In the data rows, 128 means zero.
Here is a table of points, one per row:
[113  27 165 170 149 137 146  93 123 152 171 124 146 154 174 140 128 154 186 139 129 142 155 122  88 146 139 116 142  76 182 177 137 192 103 148 154 124  63 104  87 118  95 107 124  64 116  92 101 128  42 183 143 120  92 135 150 201 116  76 131 205  50  88]
[148 197 172 179 173 134 182 144  82  99 123  74  94  98 138 150 111 206 138 171 191  50 154 132 106 107 125 118 169 141 170 136 115 232 120 132  90 122  94 138  89  98 116  83  77 139  94  99 122  63 142  52 153 178 113  90  76  88 200 129  87 197 130 122]
[127 121 145 137 117 125 105  99 196  59 141 170 120  53 117 134  90 118 143 117 118  79  62 135 131 106 185 118 169 199 149 165  96  87 133 229 112  90 208 145 132 209  85 157  99 166 156 126 140 139 133 157 109 104  59 106 104 175 117 115  95 116 150  92]
[142  88 136 173 102  91  90 197 102 163 156 111  75  72 116 125 153 155 150  97 118  65 149 148 142 146 214 148  63 170 113 149 197 120 185  63 116 112 102 175 144 190 127 163 143 142 168 134 137  88 116 124 113  49 176 113 135 114 126  96  55 130 130  89]
[ 98 122 144 112 120 157 202 142  79  59  60  74 153 144 170 165 122 118 117 165 123 105  86 245 107 103 172  48 160  68  99  37 114 108  88  83 127  94 144 183 147 176 179 139 148  28 165 163 122 146 124 128 133 130 144 130 156 155 151 157 151 139 144 119]
[145 172 136 142  89 159 131 101  91 113  68 171 104 153 118 126 156 121 154 110  65 106  74  79 115 148  57 150 158  85  94 128 186 174 182 187 220 144 116  98 164 184 178 187  83 145 172 148 145  59 167 113 116  56 122  93  82 110 133 164 154 157  87  49]
[180 148 144 122  92 141 184 106 167 187 132  86 106 115 133  88  74 144  20  50  88 137 124  94 161 147 162 150 133 129 201 130 102 161 149 149  93 141 149  90 165 161 209 163 183  62 193 168 111 137 105  88 119 153  93  41  99 114 104 123 102 140 124 131]
[167 134 126  61 202  66 123  74 115 122 195  70  79 182 148 185 169 102  71 121  88 128 131  89 124  94 167  98 106 104 143 150 126  46  91  84  95 209  95 161 200 139 127 192  41 128  42 110 202 147 146 134 134 124 131 127 153 167 130 175 140 192 135 139]
[ 52 155 207 100 142 192 137 167  80 118 144 180  32 145 160  42 139  97  62  88  77  71 138 168 180 188  91 134  91  65 105  91 140  99  64 134 117 130 180  93  75 123 120 116 137 200 148 139 139 158 131 112 117 167 125 148 180 158 146 128 125 184 142 179]
[147 155 124 181 154 175  74 193 153 142 173  96 192  87 137 122 151 126  89  85 121  93 117 189  74 123  97  99 156  81 142 113 179 165 148 155 114 140 135 103 200  58  96 159 117  88  67 155 103 156 107 159  85 144  96 197 110  89  63  88 115 160 203  73]
[148 163 150 138 160 101 130  99 165 137 161 170 172 136 134 107 103 163  80 157 100 197 172 179  69 151 141 159  80  90  77 171 148  81 145 157 137 182 169  91  84 157 111  32 100  93 105 113  90  60  88  57  70  79 244  80  92 161 154 142 154 143 196 119]
[172 165 183 130 139 116 213 152 117 120  91 214 146 122 148 142 132 154 195  74 182 127 106 110 213  31 131 113  66 118 168 112 152 123 151 114 128 160 109 111 152 106  73 111 119 103 108 107 143 148  90 125  36 114 131 144 111  85  83  77 169 104 120 184]
[132 147  75 178 164 159 170 187 123 136  80 126 186 118 162  70 129 106 156 117 114 141  63  95  94 179 186 187 149 177  76 178 162  78 129  84 154 118 165  85  73  91 126 168  92  74  70   8 146 110  93 111 157 157 101  88 213  72 139 187 169 150 102 158]
[129  84 227 192 162 138 167 103 211 136 155  80 168 193 114 128 176 116 174 108  62 156 125 133 165 126 106 118 119 181  66  61 123 149 163 133 136 121 117 114 126 119  86  93 109 154  59 151  68 143 190  66 134 129  94 113 129  95 135 120  96 100  59 189]
[ 63 163 166 117 109 107  78  32 118 166  72 136 135 150  59  89 152 195 126 101 180 114  79  51 123 161 203  95 167 154  93  78 135  61 104 131 162 129 112 145 144 112 140  70 189  99 131  96  80 173 163 160 156 146 142 198 128 113 143 144 164 182 185 120]
[142 156 170  40  39 114 151 158  73 102 123 137 102 167  81 152 184 109 165 150 134 184  92 204 180 195 101 194 118 183 177 158  77 125 180  95 105 152 180  84  78  96  72 104 106  77  66 140  83  58 158 202 205  91  85 104 104 104 113 125 136 154 195 103]
[132 129 172 105 100 130 116 197 193  88 151  69  78 101 133 109  50  71 235 186  93 193 200  65  84 117  76  74  85  95 202  86 113 109 103 112  92  95 114 114 138 123 153 137 178  93 179  88 149 139 160 130 120  97 131 149 149 127 162 195 151 172 177 126]
[104 167 138 142 177 157  75 163 155 191 119 101 143 141 156 178 191 120 112 156 185 162 130 109 206  36 126 111 160 162 142 142 127 139  88  97 100  79 124  91  91 147  76  89 109 142 185 157  74  79  81 124  77 153 143  80 204 110  79 203 135 106 105  42]
[136 148 162  93 102 150 107 141 131 171  80 116 157 140 158 103 157 177 156  95 112 191 113 159  50 115 171  96 129 143 114 189 138  96  46 102 195  77 157 147 119 131 180  64 149 189 147 166 249  60 143 144 133 126  74  87  80  94  42 116 105 122  93 159]
[140 175 118  72 154  85 124 128 185 153 129 162 147 173 168 168  95 164 105 144 146 131 188 110 115 132 110 117  60 128 125  60 195 164  93 105 179 118 221 136  85 107 113 186  46 109 148  84  77 165 137 138 191 128 121 104 139 103 119  33 108 126 120  82]
[153  93 151 106 136 161 143 126 142 182 190 206 130 138  36 140 166 130 168 186 111 115 166 110 121  73 214 105 204  78 108  77 114 141 138 130 146 145  98  73 120  83 169 125  64 112 114 115 140 134  93 185 102 169  97  89 132 100 176  96  58  62 190 118]
[166 167 117 139 162  91 126 102  79 157 128 147 107 149  93 128 158 139 204  25 149 180  62 103  52 175  80 186 182  77 110  91  78 106 138  92  44  71  82 176  59 167 118 172  89 161 190 150 131 159 120 108 133 165 156 157 143 174 117 126 129 121 170 158]
[ 93 119 133 218  20 148 148 154 128 112 115 171  69 173 127 104 121  95  78 112  73 168 128 127  98  35 109 110 151 214  87 208  79 131  98  72 131 106 126 175 152  91 149 125  57 147 154 119 113 151 135 119 158 129 158 179 143 174 153 106 180 136 156 144]
[112 115  99 120 158  93 113 103 139 144 139 153 113 170  72  73  63  69 138 149 159 143 151 171 161 117 181 205 126 109 155 152 121 158 125 113 128  58 171 128 147 201 202 144 137 147  68 146 145 144  85  86 132 101 119 230  82  58 121  92 105 151  91  95]
[ 83 176 116 190 149 121 178 124  45 132  86 158 152  31  84 163 102 122  94 157  42 180 190 108 110  92  83 147  90 116 166 118  91  79  86 141 181  84  94 171 130 171  62 168 191 135  54 165 140 155 154 182 166 177 167 102 138 125 148 139 111 123 128 126]
[ 70 139  67 144 133  32 196 131 134  85 177 113 131  99  95 138  99 130 115 156 122 152 110 154 148 145 131 160 176 153 130 115 158 150 108  90 184 211  78  55 127 174 131 117 182 193 195 102 137 136 111  70 169 120  83 168 119 148  54 120  77  89 147 109]
[182  43 157 122 136 141 119  65  56 103 141  55 145 134 115 156  46  64  61  62 197 119 137 169 122  80 111 100  74 151 117 149 106 128 203 170 208  92 101 108  59 106 119 132 129 160 190 122 144 139 178 182 123 146 167 157 183 110 147 158 111 168 159 159]
[ 26  66  62  61  52 140 182  90  56 133 174  80 182  95 168 137 200 112 162 152 134 126 166  61 148 159 138 133 134 153 157 152 156 156 130 198 127 106 158 165 119 132 188 151 120 168  90 139 118 179 111  67  57 113 171  94  76  87  87 113 159 145 168 152]
[118 124  92 120 143 180  87 116 213  61  96 115 175  72  66 199 123  96 162  41 138  72 164  77 181 124 160 203  74 129  41 105  93 210  72  86 118 144  84 122 120  78 166  90 145 101 124 194 177 132 121 139 184 125 135 143 141 184 126 159 166 144 170 131]
[ 97 150  92 128  70 183  77 110 129 101  63 162 222 122 155  97 134 104 125 121 126 169  81 155 124 113 151  60  63 125 221 114 137 121 128 107  30 166  42  85 138 157 135 110 106 199 126 130 136 170 153 138 190 152 182 122 131 142 201 127 111 132 117 127]
[ 38 134 173  60 130  95 116 208 101 156 187 135 154  85 142 154 125 106  78 126 196 106 154  89  70  95 126 116 106 111  42 110  85 135 194 180  74  97 111  39 209 194 110 167 145 120 121 121 155  67 162 152 189 150 152 144 129 152 146  71 210  83 112 189]
[134 158  94 121 165 186 130 169 168 186 118  93 116 120 146 147 102  96 107 144 121 134 133 123 187 163 155  65 156 138 164  77 117 120 183 144 161 127 106 115  69  81  93 178 112 124  93 112 114  40 104 125  88 127 143 219  33 240 121  94  99 106 126 156]
[164 156 126  95 142 167 166 150 163 107 228 149 105 168 160 136 105 159 144  99  95 111 104 156 187 187  80 100 131 162 101 179 127  86  79 171 121  97  75 135 120 112 109  79 124  64 150 102 128 170 170 129 161 179 244 129  72  76 106 104 107  64  73  48]
[ 92 132 127 151  97  10  59 163 140  96 144 152 150  96 179 158 108  86 125  58 113 164 137 138 182 131 120 107 218  98 120 140 113 125 179 146 146 194 148 206  97 112 183 133 177 156 118 141 135 111 110 129  94 109  92 110 145  90 211 104 117 130  62  79]
[ 76 183  59  90 174 172  90  85 117 111 122 106 151 169  76  82 131 133 174 131 124 127 135 164 165 120 118 123 127 132 142 176  76 184 162 115 145 157 144 202 202 126 130 146 195 119 161  31 132 104 148  92  91  81 111  54 188 152  96  82  99 100 118 160]
[216  62 176 122  94 143  47 120 107 107  65  77 114  76 109 150 136  40 134 169 127 106 126  81 137 138 120 152 183 141 156 145 160 160 109 164 130 209 175 158 160 176 119 124 154 125 143  98  92 113  95 103 164 178 189 156 122 110  91  76  77  86 115 183]
[157 157 173 136  57  68  59  87 104 163 110 158 149 108 166 132  90 201 135 188 155 100 176 156 170 154 112  89 103  89  73 198  94 134 148 169 128 103 108 123 102  73 104 213 109  84 102 160  99 173 110  54 181 138  93 192 153 168  70 252  71  53 115 144]
[167 150  91 164 113 190 106 154 142 109 128 155 127 132 142 173 162 178 126 141 202 143 178 138 122 143  55 158 177 171 133  56  97  36 142 160 142 129  89 110 127 140 134  63  96  97 105 111 123 197  73 119 138  23  78 103 162 112 116 125 103 154  72 191]
[ 88  29 126 107 203 154  79 118 149  74  64 137  37  85  61 169 135 170 103 144 152 168 123 165 121 175 129 103 153 158 164 147 197 123 184 148 130 121 120 141 153  70 101 189 141 140 174 161 164 149  75  58 120 150 125  88 103  66 127 116 195 121 118 135]
[124 145 132 149  87 124 107 140 131  75 140  88  79 132 126  31 101  92 128 155 195 150 157 155 115 179 187 199 114 148 107  99 119 137 123 118 162 177 114 157 177 138 116 147 108 185 147 141  96 176 117 206  72 160  91  52  57 150  99 160 162  77  70  92]
[185  52  43 165  63  96 144 151 147 153 175 104 116 160  48  81 126 197 115 154 179 135  66  80 159 172  71  29  95  89  99  76 103 175  82  95 128 107 212 128 141 157 117 137 158 170  61 152 168 127 124 141 124 140 163 118 169 167 148 160 155 174 132 133]
[168 114  87  78 161  83 143  35 168 175 161 187  79  46 158  43  97  89 109 113 126  53 159 171  99 110  79  93 211 141 136 138 194 156 117  68 118 115  81 148  95 123 133 131 140 127  94 169  92 115 170 177 151 119 156 118 160 134 139 173 210 138 139 183]
[166  71 102 187 145 156 154 142 130 160 124 190 117 125 177 203 166  90  95 120 176 120 140 136  98 140 159 145 145  58 161 144  77 143  95 102 102 112 204  80 129  92  98  76 171 118 108  62 114 189 255 110  82  89 115 112  69 138 107 152 147  87 102  85]
[154  82  94 103 216  58  56 172  64 107  80 123 161 156 167  49 165 151 149 155 115 144  86 104 181  61  74 176 101 180  91 107 131 106  89 148 134 101 126 108 181  83 144  88 129  90 170 150 136 149 146 162 134 137 130 126  83 185 190 141 115 164 175 154]
[168 105 159 167 167 132 189  82 146 142 132 130 154 186 144 155 153  96  77 169 177 122 146 129 122 168  62 113  62  92  69 169 172  73  94 154  61 114  76 209 132 114 190 176 188 201 112  92  84  50  79 186 139  78  53 134  99 106 168  93 120  64 181 116]
[101 135  95 137  98 141  91  98 118  65 156 167 172 143  80 155 166 160 130 168  86  97 113 106  92 123 139 186  77 167 216  89 146  82 120  99 111 141 157 119 141 104 166 104 125  83 179 169 140  26 188 133  34 210 110 186 193 133 108 145 150 114  37 168]
[122 125 103  56 152 141 176 132  78 180 106 112 131 193 169 101  72 143 129 129  78  88  98  57  22 147 145 152 130 193 150 126 134 172 140 144 119 194 176 156 146  88  85  80 176 159 129 223 178 154  74 110 127  47 107 185 196 120 173 145 101  39 108  74]
[110 145  37 123  75 104 156 136 191 154  70  53  68 137 157 167 129 180 146 190  50  79 100 143 124  78  95 185 100  23  87 175 105 108 213 125 110 128 134 142  99 155 115  56 127 166 153 123 133 179 140 176 142 189 141 151 131 109 141 125 158 139 143 170]
Along one direction, these points spread out more than along any other. Take the direction at right angles to it along which they spread out most. Go by this last direction. How far along it is each point below, from 0 to 99? 50 is the average, and the first point above lies past it. One standard deviation of the points above along it is 16.
[140 175 118  72 154  85 124 128 185 153 129 162 147 173 168 168  95 164 105 144 146 131 188 110 115 132 110 117  60 128 125  60 195 164  93 105 179 118 221 136  85 107 113 186  46 109 148  84  77 165 137 138 191 128 121 104 139 103 119  33 108 126 120  82] 71
[104 167 138 142 177 157  75 163 155 191 119 101 143 141 156 178 191 120 112 156 185 162 130 109 206  36 126 111 160 162 142 142 127 139  88  97 100  79 124  91  91 147  76  89 109 142 185 157  74  79  81 124  77 153 143  80 204 110  79 203 135 106 105  42] 69
[122 125 103  56 152 141 176 132  78 180 106 112 131 193 169 101  72 143 129 129  78  88  98  57  22 147 145 152 130 193 150 126 134 172 140 144 119 194 176 156 146  88  85  80 176 159 129 223 178 154  74 110 127  47 107 185 196 120 173 145 101  39 108  74] 28
[166 167 117 139 162  91 126 102  79 157 128 147 107 149  93 128 158 139 204  25 149 180  62 103  52 175  80 186 182  77 110  91  78 106 138  92  44  71  82 176  59 167 118 172  89 161 190 150 131 159 120 108 133 165 156 157 143 174 117 126 129 121 170 158] 48
[113  27 165 170 149 137 146  93 123 152 171 124 146 154 174 140 128 154 186 139 129 142 155 122  88 146 139 116 142  76 182 177 137 192 103 148 154 124  63 104  87 118  95 107 124  64 116  92 101 128  42 183 143 120  92 135 150 201 116  76 131 205  50  88] 72
[148 197 172 179 173 134 182 144  82  99 123  74  94  98 138 150 111 206 138 171 191  50 154 132 106 107 125 118 169 141 170 136 115 232 120 132  90 122  94 138  89  98 116  83  77 139  94  99 122  63 142  52 153 178 113  90  76  88 200 129  87 197 130 122] 73
[154  82  94 103 216  58  56 172  64 107  80 123 161 156 167  49 165 151 149 155 115 144  86 104 181  61  74 176 101 180  91 107 131 106  89 148 134 101 126 108 181  83 144  88 129  90 170 150 136 149 146 162 134 137 130 126  83 185 190 141 115 164 175 154] 49
[132 147  75 178 164 159 170 187 123 136  80 126 186 118 162  70 129 106 156 117 114 141  63  95  94 179 186 187 149 177  76 178 162  78 129  84 154 118 165  85  73  91 126 168  92  74  70   8 146 110  93 111 157 157 101  88 213  72 139 187 169 150 102 158] 61
[153  93 151 106 136 161 143 126 142 182 190 206 130 138  36 140 166 130 168 186 111 115 166 110 121  73 214 105 204  78 108  77 114 141 138 130 146 145  98  73 120  83 169 125  64 112 114 115 140 134  93 185 102 169  97  89 132 100 176  96  58  62 190 118] 70
[145 172 136 142  89 159 131 101  91 113  68 171 104 153 118 126 156 121 154 110  65 106  74  79 115 148  57 150 158  85  94 128 186 174 182 187 220 144 116  98 164 184 178 187  83 145 172 148 145  59 167 113 116  56 122  93  82 110 133 164 154 157  87  49] 29
[142  88 136 173 102  91  90 197 102 163 156 111  75  72 116 125 153 155 150  97 118  65 149 148 142 146 214 148  63 170 113 149 197 120 185  63 116 112 102 175 144 190 127 163 143 142 168 134 137  88 116 124 113  49 176 113 135 114 126  96  55 130 130  89] 31
[185  52  43 165  63  96 144 151 147 153 175 104 116 160  48  81 126 197 115 154 179 135  66  80 159 172  71  29  95  89  99  76 103 175  82  95 128 107 212 128 141 157 117 137 158 170  61 152 168 127 124 141 124 140 163 118 169 167 148 160 155 174 132 133] 47
[168 114  87  78 161  83 143  35 168 175 161 187  79  46 158  43  97  89 109 113 126  53 159 171  99 110  79  93 211 141 136 138 194 156 117  68 118 115  81 148  95 123 133 131 140 127  94 169  92 115 170 177 151 119 156 118 160 134 139 173 210 138 139 183] 50
[157 157 173 136  57  68  59  87 104 163 110 158 149 108 166 132  90 201 135 188 155 100 176 156 170 154 112  89 103  89  73 198  94 134 148 169 128 103 108 123 102  73 104 213 109  84 102 160  99 173 110  54 181 138  93 192 153 168  70 252  71  53 115 144] 67
[167 150  91 164 113 190 106 154 142 109 128 155 127 132 142 173 162 178 126 141 202 143 178 138 122 143  55 158 177 171 133  56  97  36 142 160 142 129  89 110 127 140 134  63  96  97 105 111 123 197  73 119 138  23  78 103 162 112 116 125 103 154  72 191] 71
[167 134 126  61 202  66 123  74 115 122 195  70  79 182 148 185 169 102  71 121  88 128 131  89 124  94 167  98 106 104 143 150 126  46  91  84  95 209  95 161 200 139 127 192  41 128  42 110 202 147 146 134 134 124 131 127 153 167 130 175 140 192 135 139] 54
